Which row each row swaps with, under one turn or mirror:
The rows were stretched afterwards, more along some directions than others.
z684: -118	108	-143	-91	75	-102	5	28	44	169	-225	-100	194	52	-231	160	105	158	259	-129	143	-219	6	-171	41
z860: -115	64	137	-203	172	15	-169	21	106	-165	-126	-140	63	120	-396	183	-29	293	536	-296	144	-29	-53	-40	60
z793: 56	153	190	-236	122	-220	58	-53	94	111	-181	54	-20	81	-211	119	97	160	271	-174	143	-91	-47	-216	36
z375: 83	90	-104	-334	44	28	-112	0	216	-170	-211	3	-86	-55	-259	13	247	354	178	-131	100	-209	43	13	116
z702: 85	-72	-206	-237	63	67	-121	-126	231	-106	-153	-47	-157	-153	-170	-179	197	284	217	-127	118	-145	79	31	161
z225: 29	104	162	-86	279	-163	53	-121	84	35	-87	110	-86	-33	-106	78	166	88	125	-112	122	-87	20	-88	39
z170: 173	-71	160	-193	154	-383	16	-223	-1	38	-245	-35	-43	145	-77	-207	172	-93	294	24	90	-76	30	-19	-73
z55: -38	176	131	-265	150	-62	48	63	163	39	-42	-158	94	126	-306	75	61	136	395	-129	66	-155	215	-124	-75
z480: 126	77	-76	-210	16	65	-31	-1	391	258	9	-77	-102	-226	59	-218	196	243	27	-104	17	-338	123	74	101
z2: 14	-92	140	-374	173	-76	47	-148	-67	8	-138	-63	148	173	-453	-23	-50	205	283	-208	158	-66	90	-31	-61
z511: 95	-23	177	-310	289	-194	72	-50	201	317	-125	-101	22	56	-20	19	177	203	121	-94	48	-244	-8	40	-42
z161: -21	102	12	-97	249	-68	69	76	47	-88	-114	-135	-43	-68	-413	158	-113	215	183	-95	156	-176	23	-7	26
z961: 86	107	-24	-189	17	-81	82	-2	151	67	13	55	-61	54	-140	-78	88	2	187	-64	126	-66	148	-234	-118
z660: 118	10	97	-270	118	29	-59	67	447	-57	-20	-192	-95	82	-220	16	94	236	190	-232	178	-114	64	79	54
z299: 7	182	-22	-286	201	-228	31	-48	105	244	-204	-9	-33	-4	-67	-87	187	121	8	-110	-7	-192	117	23	-22
z495: -164	36	38	2	175	21	-91	-62	75	132	-101	-173	15	8	-238	167	-107	220	312	-110	163	-134	-63	-27	-21
z334: 153	145	109	-156	217	39	-57	-234	124	-88	-61	-200	-136	-27	-151	-143	146	126	89	52	131	-30	198	38	4
z620: 73	31	-16	-156	52	10	14	39	346	-1	49	8	0	24	-283	-102	27	204	284	-216	55	-296	13	67	56
z120: -21	143	183	-340	110	-274	-99	-115	-61	52	-323	57	80	269	-211	45	110	75	305	-156	3	61	-28	-171	-64
z259: 31	130	-102	-219	-48	41	-120	34	143	-28	-186	29	-36	-128	-274	37	148	295	58	-126	13	-230	179	65	54
z28: 55	147	60	-62	91	25	-40	-142	-28	-145	-116	-46	18	-110	-384	-39	119	132	221	-51	145	-64	127	-4	3
z502: 40	-59	258	-331	310	43	25	-152	142	-202	62	-144	87	137	-394	214	24	369	388	-193	247	-53	3	101	26
z786: -49	-33	-75	-159	149	83	-63	-47	114	165	-144	-230	80	53	-292	121	107	287	187	-52	74	-240	84	39	-3
z6: -26	-99	136	-57	355	-43	78	-114	285	-94	64	-165	-96	-140	-144	-49	34	265	257	-196	175	-237	17	189	92
z30: 45	159	197	-195	45	-154	-53	-173	-66	-30	-112	129	21	193	-186	93	-19	2	291	-37	98	218	36	-243	-54
z654: -4	107	271	-377	190	-140	-87	-124	39	-10	-268	-32	16	216	-294	123	133	293	387	-278	202	-35	-27	-80	-25
z872: 49	25	-119	-235	132	-26	3	37	237	172	-51	-16	-108	-143	-136	-160	136	156	28	-140	99	-240	132	-49	-42
z371: -29	32	232	-43	197	5	-92	-25	164	128	-46	-272	39	64	-141	-34	4	13	307	-148	178	36	45	-33	-21
z288: 63	52	77	-340	231	-93	48	-169	225	159	4	-66	-103	-70	30	-166	231	158	172	33	-3	-215	158	12	-40
z262: -147	120	35	-72	179	104	-70	-31	168	122	117	2	39	0	-294	67	-18	262	361	-240	94	-210	52	22	-88
z670: 44	-6	10	-181	283	177	-28	-21	399	-154	147	-249	-172	-10	-266	-72	170	323	457	-136	227	-310	134	51	60
z810: 123	81	-19	-356	86	32	-229	31	265	185	-172	-53	27	-38	-110	-6	165	161	138	-223	70	-55	75	-89	-67
z270: 295	-35	-10	-319	75	-316	22	-178	49	-50	-313	64	-4	165	-85	-80	220	120	135	-38	124	-114	83	-89	56
z753: 57	109	206	-283	314	-95	-42	-236	197	-83	19	-25	-248	-178	-161	-172	149	143	362	-139	45	-36	22	125	-46
z362: 116	32	163	-251	10	-201	-116	-23	46	142	-267	62	236	108	-173	131	54	168	292	-74	-14	-82	-81	-76	18
z421: -26	46	-7	105	147	-108	15	-155	125	52	-56	-9	-70	142	-161	146	-27	117	436	-104	224	-155	-150	-54	-64
z508: -132	-29	185	-334	366	50	-89	28	65	-44	-27	-186	0	128	-357	139	-153	330	354	-242	177	24	29	42	-48
z296: 59	2	11	-373	123	-188	48	-181	35	131	-132	39	18	160	-11	-60	161	66	229	-8	36	-38	145	-67	-165
z933: 72	272	145	-89	16	-129	-58	101	238	82	-96	63	-19	-65	-111	-92	79	6	149	-159	4	-23	18	-47	-1
z966: -97	96	124	-185	201	84	-46	-191	-9	197	-10	-103	26	-10	-263	58	-95	313	224	-151	96	-60	7	28	25
z976: -4	-6	274	-406	315	-131	35	-227	26	63	-206	-214	-52	207	-254	-11	116	242	530	-62	146	-29	32	-101	-34
z643: 208	125	40	56	-34	-68	-96	-87	251	-117	-36	137	-154	-121	-37	-62	154	101	159	-49	136	-204	58	68	32
z220: -64	-34	-57	-155	241	-39	-51	-45	25	18	-279	-301	71	130	-353	83	177	113	268	-66	160	-84	91	-134	12
z531: -12	-23	-14	-188	184	47	-77	-26	174	-81	-163	-163	-107	-86	-253	25	57	374	348	-44	86	-236	-32	144	86
z641: 44	122	106	-199	214	-29	-122	-99	64	196	-132	-127	-82	130	-105	1	78	109	130	-47	40	96	125	12	5
z962: -64	153	79	77	95	42	-35	-32	89	-25	120	90	-25	20	-289	128	-121	176	314	-193	153	-135	23	50	-141
z903: 18	165	260	-51	159	-18	-95	-17	178	18	-8	-95	145	56	-65	138	-38	153	294	-117	127	-17	-46	-4	-5
z276: 53	72	92	-133	54	-208	-99	-141	-18	-36	-231	68	140	336	-248	175	-28	172	395	-166	105	8	-42	-85	18
z455: 29	36	150	-209	339	-181	-29	35	232	99	-125	-83	24	5	-53	16	204	164	177	-157	7	-217	16	154	-16
z341: 173	7	2	-14	166	-15	-30	-18	249	79	-30	-78	-11	-102	23	56	220	200	213	-23	164	-250	-11	62	131
z808: -36	118	-117	-34	-47	30	-146	127	260	90	-186	-5	-14	-63	-96	25	204	63	37	-154	45	-146	201	-91	44
z647: 114	0	-63	-167	47	-147	-89	-118	31	-134	-321	3	3	-21	-216	-24	272	186	196	-71	122	-266	19	-10	40
z345: 134	-17	187	-439	223	-141	-39	-81	94	117	-121	-92	168	211	-225	95	196	145	270	-138	90	-75	127	17	-209
z817: -43	-17	21	-53	75	-180	-64	-138	-77	-95	-135	8	139	177	-276	71	-35	12	468	28	25	14	-95	-59	-5
z845: 125	43	-52	-43	192	-16	-76	32	274	-18	-34	-86	-51	20	-317	160	66	198	212	-123	142	-226	-95	108	-43
z760: 143	7	59	-387	255	-67	-59	-105	178	-210	-155	-127	-215	-69	-253	-156	232	253	228	-140	111	-146	125	67	87
z303: 150	147	61	-130	317	158	-205	-222	288	-52	96	21	-185	-203	-216	-16	170	366	217	-198	84	-274	27	297	-31
z535: 279	32	83	-232	133	-160	-84	-270	53	24	-276	-28	-133	-19	-244	-160	219	173	91	48	34	-187	99	91	32
z681: -85	64	-56	-58	58	108	-192	-20	233	-115	-70	-144	-88	-192	-301	1	42	170	434	-188	113	-76	-15	25	16
z787: -158	-29	49	-204	193	26	4	-46	231	16	-36	-279	14	116	-255	-44	-1	125	340	-183	103	26	158	-123	43
z273: -4	44	232	-228	247	-100	-99	-225	188	60	-59	33	-96	86	-122	-63	62	259	463	-306	122	-27	-59	59	32
z584: 70	60	62	-65	282	124	-38	-115	246	-110	168	-128	-121	-207	-123	-148	117	152	165	22	26	-127	91	225	85

z30 swaps with -> z643
z670 swaps with -> z508
z647 swaps with -> z120
z28 swaps with -> z933
z334 swaps with -> z903
z220 swaps with -> z455
z270 swaps with -> z276
z681 swaps with -> z753

